((136, 118, 137, 140), (139, 150, 133, 128)) -> 133
((150, 116, 127, 132), (150, 140, 133, 141), (152, 141, 130, 128)) -> 133
((151, 131, 124, 131), (131, 146, 124, 140)) -> 124
((118, 116, 131, 141), (117, 132, 125, 100)) -> 125
((128, 119, 107, 129), (132, 127, 133, 132), (137, 128, 113, 131)) -> 133
((132, 124, 141, 150), (125, 122, 124, 136), (122, 136, 135, 124)) -> 124
((132, 148, 112, 147), (117, 122, 110, 117), (131, 119, 132, 103)) -> 110
---
Input:
[[118 131 143 148 116]
 [127 107 143 121 122]
 [135 129 157 135 117]]
Output: 131

Input:
[[111 139 126 119 125]
 [136 123 113 125 139]
 [142 150 130 131 123]]
Output: 139

Input:
[[139 140 123 153 135]
 [102 138 123 140 125]
 [107 137 124 138 126]]
Output: 140

Input:
[[123 153 128 134 141 119 122]
 [116 109 153 118 133 123 151]
 [130 148 117 104 123 152 125]]
Output: 153

Input:
[[134 130 128 111 139 115 117]
 [143 141 134 122 142 122 141]
 [123 149 118 115 111 135 122]]
Output: 130

Input:
[[108 106 138 147 147 128 137]
 [132 102 141 147 146 130 137]
 [135 102 137 144 149 142 145]]
Output: 106
---
[[113 128 130 129 131 130 122 126]
 [120 128 126 129 125 134 129 127]
 [117 128 127 128 130 117 129 128]
 [132 128 124 128 126 128 128 131]
 [123 128 107 128 128 133 132 130]
 [129 128 128 129 127 139 128 129]
 [143 128 129 127 129 125 129 126]
 [115 128 130 129 123 128 128 132]
 [130 128 104 128 131 117 125 125]
 [119 128 130 128 128 125 128 129]]	113

[[136 115 125 122 102 112 110 136 116 116 117 102]
 [145 115 129 118 123 103 106 121 108 121 150 126]
 [102 134 143 114 117 124 106 131 117 109 117 139]
 [150 123 142 140 153 135 133 102 117 141 130 126]
 [131 149 115 114 109 137 132 110 120 111 130 127]
 [109 143 134 153 148 134 140 139 101 108 109 141]
 [140 125 117 150 109 139 129 154 105 126 153 104]
 [148 126 133 128 114 126 145 103 152 114 150 116]
 [143 155 143 107 143 103 105 110 130 113 135 117]]	136

[[131 121 143 127 129 122 109]
 [106 127 118 127 116 114 131]
 [149 137 108 133 120 120 132]
 [150 119 113 129 114 117 138]
 [129 108 138 128 127 137 124]
 [146 121 133 149 120 125 135]
 [150 144 126 120 109 110 143]
 [108 124 146 132 148 145 112]
 [105 115 115 106 125 133 140]
 [133 124 148 120 143 110 141]
 [151 145 150 112 134 127 151]]	131

[[114 127 114 116 122 141 129 132]
 [133 138 133 150 120 123 125 132]
 [122 115 122 137 130 114 115 132]
 [135 119 135 129 111 145 125 132]
 [123 117 123 129 140 112 135 135]
 [132 140 132 127 127 136 114 115]
 [118 123 118 148 125 122 124 132]]	114

[[129 108 130 129 129 125 113 123 113 140]
 [123 129 121 140 129 120 120 115 128 135]
 [125 126 126 136 134 128 110 131 119 140]
 [142 148 120 122 128 124 138 132 144 106]
 [119 143 123 137 128 123 136 120 141 127]]	129

[[125 142 131 116 123 122 131 133 107]
 [129 140 131 122 123 126 130 133 110]
 [136 137 133 131 120 133 128 135 113]
 [130 129 129 129 126 130 128 130 125]
 [134 120 128 138 129 135 126 127 140]]	125

[[133 150 136 115 116 136]
 [133 137 128 114 132 125]
 [130 135 112 113 120 111]
 [126 110 135 146 142 131]
 [146 141 147 124 137 128]
 [132 140 125 136 126 147]
 [125 152 136 133 140 142]
 [142 124 124 137 142 144]
 [132 149 124 116 129 137]
 [116 119 142 137 135 126]
 [117 151 140 129 131 127]
 [126 114 121 156 113 124]]	133
---
Input: [153 137 106 118 111 116 117]
Output: 111
Input: [118 135 103 131 117 142 116]
Output: 117
Input: [106 132 125 132 130 143 118]
Output: 130
Input: [154 149 145 118 143 153  99]
Output: 143
Input: [136 141 125 147 101 116 158]
Output: 101
Input: [127 129 134 142 143 151 117]
Output: 143
Input: [121 122 103 132 135 141 136]
Output: 135
Input: [144 120 143 104 106 123 114]
Output: 106
Input: [145 132 110 101 131 119 130]
Output: 131
Input: [141 103 138 116 104 123 133]
Output: 104
---
[140 152 148 143 154]: 148

[[121 129 115 123]
 [106 155 118 149]]: 115

[117 128 153 131 125 130]: 153

[139 103 120 142]: 120

[113 118 104 109]: 104

[130  99 131 152 133 103 141]: 131

[[143 125 135 141 124 148]
 [148 127 128 124 121 150]
 [136 105 140 120 117 122]]: 135
---
[127, 144, 104, 136, 136, 140] -> 104
[135, 110, 105, 143] -> 135
[[123, 121, 135, 124, 132, 129], [125, 128, 128, 126, 134, 127], [148, 103, 139, 120, 120, 138]] -> 139
[[153, 147, 122, 113, 114, 145], [130, 123, 142, 148, 130, 123]] -> 142
[116, 128, 119, 145, 106, 139] -> 119
[122, 130, 123, 155] -> 122
[148, 151, 128, 114, 116, 136, 133] -> 114
[[133, 140, 116, 107, 156, 150], [150, 133, 131, 116, 144, 148]] -> 131
[156, 127, 132, 142] -> 156
[152, 113, 127, 115] -> 152
